One vector is turned by the same rotation once a step. Each row is the vector after some number of steps, and that number follows the row.
The counts run from 0 to 529.
[  0   7 -17   4   1  17  -2  -3   2   7   6 -21 -37   1 -23  20  32  -5
 -35  25  20 -27  14  -2   2  17  18   0  16   2  -3 -11   7  -1   2   4
 -10   2   1  16  13  11  18   9  25 -14 -28  -7  10 -23  17  43  -9 -16
   2  11   6 -12  10  -6  10  -3 -16  -7   7 -21  16  -6   0  11  14   7
 -11  13  36  13   6  -8  -5  -6  -7 -15  15 -14]  369
[-30  11  -3 -27  24  29   8  10 -15   6   3 -39 -22  15  -1  -4  -4   1
  21 -12   5  14   0  -4  -4  -4  27 -15 -12  12   8   2 -12  -4   4   5
  12 -16 -25  16  -9   8 -22  22  -5 -33  -5  10  -7  13  26  22 -11   0
 -18  10  13 -11  10  -1 -25  17 -19 -16  -5  -2 -14  12  -2   6  -6 -17
   0  -5   9  23  -2  13  22 -10 -19   5  18   6]  399
[-11   1  -9   2  -1  -5   2  14   0  21   2   8   1   4  33 -10  20  -1
 -16 -15  14  12  -6 -19  23  -1   0 -38 -13 -10  23  47   3  -5 -12  -4
  17  30   2   4 -13  15 -25  -4  -7  20 -17  37  -6  17 -33  21   2  14
   1  -8   9  -4  13 -17  -5 -10   0  32   6  15   5   2  -8   1  -1 -10
  15  32  -5   3  13  -9 -13  10  32 -24 -21   5]  250
[ -4  -1  -9  10 -12   2  -4 -26   7  25  -6  -4  21 -25  12 -13   9  10
  -1   6  36  43 -18 -12  17 -13 -10 -14   6  -1   8   5   4  16 -13 -26
   6   5   8 -13 -12   2  -1  19   0  20 -14  22  13  13 -47  12  10   2
  -1  -5 -12 -12  11   5   5  26   5   3   8  26   2   1   6  -4  -2  28
  12  13  -7  21   5  -3 -15 -20   4 -18 -11   3]  224
[ -5  -7  -5   1  24 -12  18  -7  17  -9 -18  -1  36 -14  12 -13 -11  13
   4 -12   8  -5   1  -2  12  16   8 -25 -12  11  -1  -4  14 -13 -18 -21
  11  24  -7 -20  -2  16  -9   2  17 -27   1   1  10  37  16  -2  31   5
   3   5  18 -12  -9 -32 -23  14  -2  -1  -3   8 -12   3   1   2 -15  -7
   5  -4  21   5   7   2 -30  -2  12 -29 -17   2]  87
[  2  30 -22   0  20   2 -11  13 -27  12   2  11  -6  10  -5   4  22  13
 -35  26  13  -2  -2   6   8 -12   0  -1  -7  13  -4  24 -23  -7  16   3
  -7 -17  10   1 -10 -23   9  -7   6  14 -17 -10 -13 -26  12 -11  -7  24
 -23   5  -9 -11  23  -1   4  -4  28   3   9   2  17 -12  -4  35 -19  -2
  14  28  17   0  -7 -22 -13  -1   2   8  16   0]  480
[ -1 -23 -18  13  39 -17 -16  -5 -21   8   5   2  30 -32  -8 -11 -22  15
   1   3  24   6  18   2  24  19  21   2 -19  10 -11 -14 -11  -6  -1 -15
 -16  -9  -4 -10 -12   1   3  -4  18   6  12   0  -5  15  13  -7  15   0
 -31  -4  -2   5   8   1  10  33   0 -21  -6   6  -6   5   3   5 -20  11
  11 -26  10   0  25 -21 -29  -5  -1 -34   1  -2]  83
[  7 -10 -28   7   7  -3  23 -12  20   5  -2  17  27 -27  14  -8  14  -1
 -26   8  12 -27  -3  15   5  26  -8  21   7 -32   4 -13  -3   5  10   8
  -3   8  12 -14  22   1  -3  -4  30  10  -2 -14  15 -17  16 -18  20   0
 -27   1  -7 -13   9   8   0   5   3 -25  25   0  26  -8  26   3 -20   7
  18  -5  17  -7  -2 -14 -17   2  -4 -24  -5 -35]  327
[-12  17  -1 -33  17 -16   5   9   8  -1  -6   5  11  -1 -14   9  -1 -14
   7 -19 -45 -35   1  28  -7   8  18   7 -25 -34  -7   3 -12 -27  31   2
 -11  -4  -5 -10  17  -8 -22  -9   7 -19  10 -31 -14  23  25 -11   1   1
 -15  -2  12  -3  -1 -20 -21   5   3  14  -1   1   4 -16   5  -1 -16 -16
   5  23   9  16  -5 -10   0  -2   0 -14 -11   3]  296
[-17  30  30 -28   9   6  17  -5  33  -6 -20 -22  -8  13  25 -11  17  12
  24 -13 -33  -1  19   0   0  10  -9 -25 -10   4   3   7  -4  -4  -5  13
  13 -10 -17  13   7   9  -4  22  15 -35  -4  -1   7   7  31  17   5 -22
  29  18  22 -20  -6  -1 -22  12   0 -11  15  -1   6   5  -4  13 -22  -1
   0  10  26  16  -5  -6   9   7 -13 -23  13   2]  172
[ -9   0 -13  18  20  -7 -29  18 -31  31 -11   6 -15  -7  -3   1   5  22
  -5   2  18  10  21  -3  19  18  18 -15 -20  19   3  31 -20  -6  -1  -8
 -10 -12   7  -3 -20  -4   7  -3  19   8  -3  -3   6 -34 -12  13 -14  11
 -19   4 -15   3  21   5  21  13   8  -3 -16   9  18 -17 -10  19 -17   2
  16   3  16  -3  16 -32 -15  -9  20 -26  25   9]  263
[-24   8  -7 -22   2 -11 -15  11  -9  13 -14   9 -21  17 -10  23  15  -8
 -20   0 -24 -22 -12  -5   6  18  19  -5 -23   2 -10  16  -9 -28  -4 -15
  -7   9 -15   0  10   0  -8 -16   0 -18 -15  15 -14   1   2  27  14  -9
  36   0  15  -3  -7  -7   1 -20  -1  21  30  -4   2  -7   5   0  10 -22
  -2  40  15  34  -2 -14  -2   5  23 -24  15  -7]  31
[-30 -26   9  -3  19  12   2  -6  15   5   8 -14  -4 -23  -6  -6   0  -8
  -3  -9  17   1  13  -5  10  17 -14 -18  -7 -12  44  -3   7  -6  -3   6
   9   5   4  14   1  23 -40  23   2  -2 -10  29  16   3  -3  28 -15 -13
 -12 -14  19  10   8  26  -2  12 -13  -4   2   9  -4  18  -2   3 -35   1
  14 -13   3  20  22 -22   7   5 -30  -8   0   0]  166
[-24   0  22 -39  31 -14 -18   0  19 -12   0  14  11  -3 -14  -2  -6  -3
   5   9 -20  -4   5   0  14   3  -1 -21 -30  13 -11  -2  -8 -23   3 -10
 -11 -16  -3  -3   1   4 -27 -14   7  -4   7  -3  -9  22  27  -5   6  -6
  11  -4  18   2   3   1  -5   1   3  21  19  -7  -6  -2  19  21 -39 -14
  14   7  18  18  16 -27  -9  19 -12  -8  20  -3]  516
[-33   9 -20 -26  27  13   6  20  -6  16  -2 -19 -12  -1   6   2  -9   1
  22  -3  -6   7   6   1 -11  15  30   5 -28  14   7 -12  -6   0  -1  10
   2 -25 -38  14  13  -6 -12  13   3 -20   7  15  -5  -3  21  12 -19   1
 -22   0  -2  -6  16  15 -12  24 -20 -17  11   4  -4   7  -5  -4  -9 -19
   2   2  12  17  -6   1  16 -11 -13 -24  33   2]  400
[-22   2   5 -16  18   1  26   4   5   9  -2   3  -4  -1 -10   1 -12  11
  17 -15 -26 -20  21  23 -10  16  33  10 -22   7 -22   1 -24  -4  24 -11
 -18 -16  -7   9  30  -8   3  13  26 -21  27 -27  22  -8  26  -7 -17   3
 -13   5  -8 -13  17  -1 -29   1   8 -21  -7   1  -6 -20  -1  17 -13 -24
  -3 -28  29   7   2 -19  -8  -6 -18 -12  28 -13]  522
[-10 -15  16 -22  19  -8   4   5  30 -20  23  10  39   1  18  -1   1 -20
   4  -1  11   7 -14  16   9  -9  -3 -14  13 -10   2   5   0  -5   3 -14
  12  -8  -4 -10  12  16  -8  -3   6  27  -2   7  -4  44   1  18  26 -18
  -3 -16  -1  -7 -10  -9 -50 -10   2  17  32   6   0  17  31  -7 -15  -4
  -4  20   6  17   0   3 -12  10 -10  -5 -15 -22]  335
[-17  -4 -20  -5  16  -4  26   1 -17  11   5  12  34 -27  10  -8 -10   4
   8 -32  -7 -13  -3  13   4   4  18  10 -25 -33  13  11  -8   6  22 -11
   4  11   7 -10   6   6 -32   8   0  18  16  -1 -10  10  -6 -21  -2  21
 -62 -24  -4   1  16   9 -12  14   1 -14 -10  14  -4   1   5   2  -8 -15
  20 -13 -10  -6   1   4  -9  -3  -5 -10 -15 -15]  80
[  3  16  30 -19   6 -10  -2 -13   8   6   7   9  18   0 -14  23   9  -5
   5 -21 -29 -24  18  17   7  -8  -2   1 -14 -19  -1  20 -18  -6  38   2
 -25 -15  19   6  10   2 -10  12  -1  -3  15 -41 -12   3   6  -7  -4   3
 -23 -19   2   0   2  13   4   4  16   0   2  -5   0 -29  20  33 -11  10
  19   7  13  15   7 -40   1  12  -5  -9  19 -10]  518
[ -8  -6   7  10 -12  16   5 -25  19   9   8  -5 -11 -27 -21   9  36  -8
 -23  -8  32 -11   3  -3   3  -5 -23  -8  10  -6  18   8  13   7  20  -5
   6  17  24   8  10  18 -11  31   5   5 -12  -1  13 -14 -36  29  -2   4
   5  -6 -14  -8  11  13  -8  -2   0   3   1  -4  13  -6  12   9   3  37
  10  26  -7  28  -3 -25   4  -6 -14  -1  -5  -7]  366
[-16   1  18 -15  14   0  -8  10 -23   7  22  -6  13  11  -4   2  10   4
 -10  -5   8  -1  -2   1   8 -27  -2 -30  -4  -7  11  30  -9 -14  15  14
  -5   3  17   0 -19   7 -42  -3 -16  36  -6   3 -12  15   1   0 -21  20
 -37 -10  13   2  13   3  -9 -13  12  24 -10   2  -3  -3 -10  27 -26 -30
  26  20  -2  13  19 -19   1  13 -13  11   9 -13]  498
[ -9  25 -10 -16 -15  11   4  11 -33  34  -5 -19 -25  12 -12  19  17   1
 -11 -17  -9  -7  12   6  -3 -15  27  22 -13  -3  -7  28 -31  -8  19  -8
  -5  -7  -2  15   9  -5  16  15  -8  -1  -4  -9  -8  -8 -13  -1 -27   7
 -32  -7  -4  -5  17  -5  11  -9   3   1 -22  -4   4 -22  -8  22  17 -10
   0   7   6  25  -3 -22  14   1  14  -3  19  -7]  37
[ 29 -19   7  -3   9  -9  10  10  22   2  20 -13  23   0  24 -17  -3  -1
  -7  17  16  -2  34  13  17  22   8   7  25   2  -6  -3  -9 -22 -10 -11
   2  -2 -17   6  10  12  16   7  15  29   6 -14   9  19  20  16  22 -25
  -8  -4  -9 -24  -8  -8 -14   3 -20 -19  14   3   2   6  17   5 -14 -10
 -10 -24  51   2  31   3 -19  14  -3 -20   0 -12]  331
[-34 -18  -4  -7   5  -9   9   2  12   0  -4 -10  22 -15  21 -28 -14   6
  13  -6   0  15  -6 -11  32  16  12  -5  -4 -26  16  -3   5  -8 -27 -32
  17  31 -11   0   6  16 -16   7 -11   2 -13  35 -10  37  -9   7   7  -2
  -3 -13  19  10  -4  -9   7  13 -11  -2  11  26 -10   9  11 -17 -22   0
  -1 -10  -9   6  -1   7   2   3  11 -24 -26  -7]  430
[  8  -7  13 -14  12  -9   9 -19   9  -1  17  -1  49 -10   8 -16 -14  -5
  23  11  13  24  13  20   5 -21  -2 -14   5  -3   6   4 -11   0  15  -1
  -7 -18   9 -10 -12  13 -11  14  -9  44  12 -14  -1  26  -9 -13  11   4
 -46 -21  -9 -16  -6   8 -27  13   9  -6   1  21   0  -5   4  13 -26  10
  14  -2   0  10  20  -7 -13  -5 -20   4 -13  -7]  319
[ 17  15   7 -14  13 -22 -12 -13 -15   0   4  -9  29   2  -8  21  -6   4
  -6  -9 -23 -16   6   7  22 -10  24  18 -14 -18  -7  12 -21 -19  26   3
 -23   1  -5 -20  -6  -5  -2  -5  -4 -14   2 -30 -35  32  12 -19  26  12
 -30  -2  32   3 -15 -21  19  16  11 -10  -8 -10 -19 -11   1  17  -1   4
  16   5  18  13   3 -16  -6  -1  10 -15  -6   1]  74
[-18  13  23   9  22  -4 -23  -8 -18  17 -10   1   2  -4 -27   4   6   4
  10 -20 -10  -8  -5   3  11 -24   5 -18 -25 -14   2  29   0  -4  36   1
 -18  15  30 -10 -16   7 -21   7   3  -4   2 -16  -9   6 -20 -18 -19  33
 -20  -4  14  10   7 -12   1  13  18   7 -35  13  -6 -26  -2  20 -26  16
  21  12 -17  22  -8 -27  -2  -9  -5   4  -6   8]  281
[-25  10   3  -4  24 -18 -24   3 -14  19  -8  22   2 -14 -22  16  -9   5
  -3  -9 -21 -16  10  13  18   2   4  -4 -30 -13  -3  36 -18  -1  22   0
 -12 -20  14  -2   8  -8 -13  -1  11   9  15 -19 -10  -8 -11 -12 -18  18
 -21 -20 -18   6  10   8   0   7  13   9 -11  15   9 -23  -1  11 -25   7
  20  21  -9  21   0 -35  -3 -11  15 -12  10  14]  280
[-22  11  33 -31  12 -16   0   8  26 -20  -4   9  24  17   2  -8   3  13
  23 -16 -15   9   5  -5  10   5  -1 -41 -16   8   1  10  -6 -13  -5  -2
  -9   4  -5   3  -4  20 -38  -5   8   4  14   0  -3  34   6   7   2   6
  14 -15  20  -6  12  -5 -23  -5  -6  21   8   1  -7  -3  12  16 -44 -18
  26  16   7  13  20 -14  -4  10  -8   0   4  -2]  515
[-10  -1 -13 -20  28  -6 -16   1  -1   7   6  -2   7 -19 -33  -9 -20   7
  -6  23  -6 -10  10  21   5   0  20  25 -25  -6  -6 -17 -20  -8  23  -6
 -22 -16  -3   7  -6 -25 -11   6  16  -8   2 -29  -5  -4  44 -22  -6  25
 -41   4  -1   6  26   3   0  19  11 -14  -4   2  -4  -9  11  14 -27   3
  14 -14  21   5   4 -17  -4   6 -21  -6   6  -9]  300
[-24  12  -1 -26  24   1  -6  -5   4   0  -2  -3  33 -19 -27 -21  -6  18
   5  23   6  12  -9  18  11 -12   3  -9 -27  16 -14 -21 -15 -10  17 -11
 -19  -9  -4   4 -10 -19 -37   4  17  -9   7 -26 -11  16  26 -26   2  27
 -18  15   6  -1  18 -11 -10  19   6  -7  -4   5  -5  -8   9  19 -54   4
  22  -3  11  -4  -1  -7  -6   6 -33  15   6 -13]  299
[ -1  14  10  -1  19   7  30   4   2   0   1 -15  22  10  14 -19  11   5
   8  14  44   6   1  29  -4 -15  -4 -23  23  31 -17  13  -4   6  15   0
  -1 -17   0  -2   7  14  26  18  20   4  -4 -14  20   3   8   8   3  -1
 -13   7 -24 -36   1  -3 -37   9  10 -20   0  -2  16  -6  11   6  -6   9
 -12  -4  12   8 -10   9 -13 -14 -34  -2   8 -28]  341
[-14 -13 -21   7  -4   3  16  22 -10  24   3  13  -7  -9  28   7  17  -4
 -27 -21   2 -10  -6   0  10  17  10 -12 -11 -24  21  40  -2 -13  -2  -7
   8  26  -7  -2   5  12 -10  -1 -11  16 -12  32   0  -6 -31  23 -11   2
 -19 -11   5   3   5  -4  -3 -11  -1  22   7  13   8   5  -2  -8  16 -24
   6  20   4   9  10 -12  -4  -1  35 -29 -10  -6]  249
[-11   4   0 -11  17 -15 -16  13   6  10  -5   9   0  -2  12 -10  21  15
 -19   6  23  26  -8 -21  25  12  -5 -41  -9  20  10  23  -5 -22 -14 -13
   8  10  -9  -2 -17   3 -26 -18  -3  11 -27  27 -13  18 -20  21  13   9
   8   2  15  -4   5 -20   3  -2  -4  27  16   9   9   7   3   6 -22  -5
  20  42   2  -2  12 -11 -17   8  16 -11   0   6]  251
[ -7  10  30 -13  -4   1  24 -16  35  -3  -5 -37  -1   0   9   2  15 -11
  26 -28 -14 -13  26  -6  -8   2  -6 -15  -2 -13  24  18   4  -6   3  16
  15   7 -10  13   9  23 -10  35  -1 -29  -3   4   8  23   7  30   4 -15
  16  -3  20  -7 -17  -9 -32   6  -8  -9   1  -2  -4   0  -3  20  -8   7
  -9   3  23  30  -1 -13   9   2 -11 -17  -4   1]  171
[  0  -2 -14  11  15   9   2  21  -7  10   3   4  10   1 -14  -3  14  16
 -19  35  39   1   9  29  13  -2   3 -10  14  23 -16   7 -12   6  11 -10
   2 -21   8  10   9  -9  12   2  23  25  -6 -33   8 -22   3   3 -11   2
 -28   0 -50 -23  19   2 -16   9  -1  -5  15  -2  22 -13  22   5 -28   9
   8   8  18  -5   8  -3 -13  -4 -19   5  16 -17]  120
[ -3  -3   3  -8   2  -2 -17 -23   8  22 -14  -4 -18 -28 -16  -2   3   8
 -10   2   9  22  18 -29  19  15   5 -12 -38  24  11   8 -11 -22 -10 -29
  -6   9   3  16 -22   3  -6  35   4 -19  -5  13   3   1 -16  14  -4   0
  12  -1   3   9  37  -6  -6  -7   0   0 -10   6  -4   3 -16  20 -10  26
   9  -1  18  28   5 -46 -12  -3  -5 -18   9  11]  45
[-15 -17 -11  -4   8  -2  14 -10   3   6   4   7  42 -13  21 -27 -10  27
  10 -19  15  25  -2   5  12  -4   5 -25 -17  -8   6   5  -6  10  12  -5
  -4   3  15 -12  -6  17 -28  11   2  16  16   5   2  15 -14 -18 -13  36
 -52 -12  -1  -5  24   4   1  22   4 -14 -12  21  -8  -9   6   8 -31   1
  30 -16 -18 -11  17   0 -15  -3 -12 -14  -8   0]  81
[ -9  13  10   1   7  14  -1  16 -29  24  18 -16  -4  20 -10  31   7  -6
 -10  21  19 -13  19  20   3 -11  23 -18  21   9  -9  21  -8   8  17   5
 -16 -23   3   2  16   5  21 -16   9  26 -10 -15   6  -7 -14  22 -13 -16
 -24  -3 -15 -28 -11  21   8   2   3   5   4  -9  12 -20  19  10  12  -9
  -4  17  13  13  11  -1   0  -9  -7   5  21 -19]  359
[ -2   0 -22  12   0  -8 -22 -16  -3  20   2  -3  15 -14  -2  -4   5   1
 -14  25  38  36 -11  -8  23  -8   2 -17   0  17   7  -5   0   6 -15 -29
  -2   6  -4 -21 -12 -13  15   9  17   2 -20  17  -5   3 -23  15  17  -1
  18  16  -8 -10  13  -5  17  28   9  -9  10  23  -7  -2  -3   5  -7  36
   3   8  13  22   4   1 -33 -25   6 -30   2   4]  225
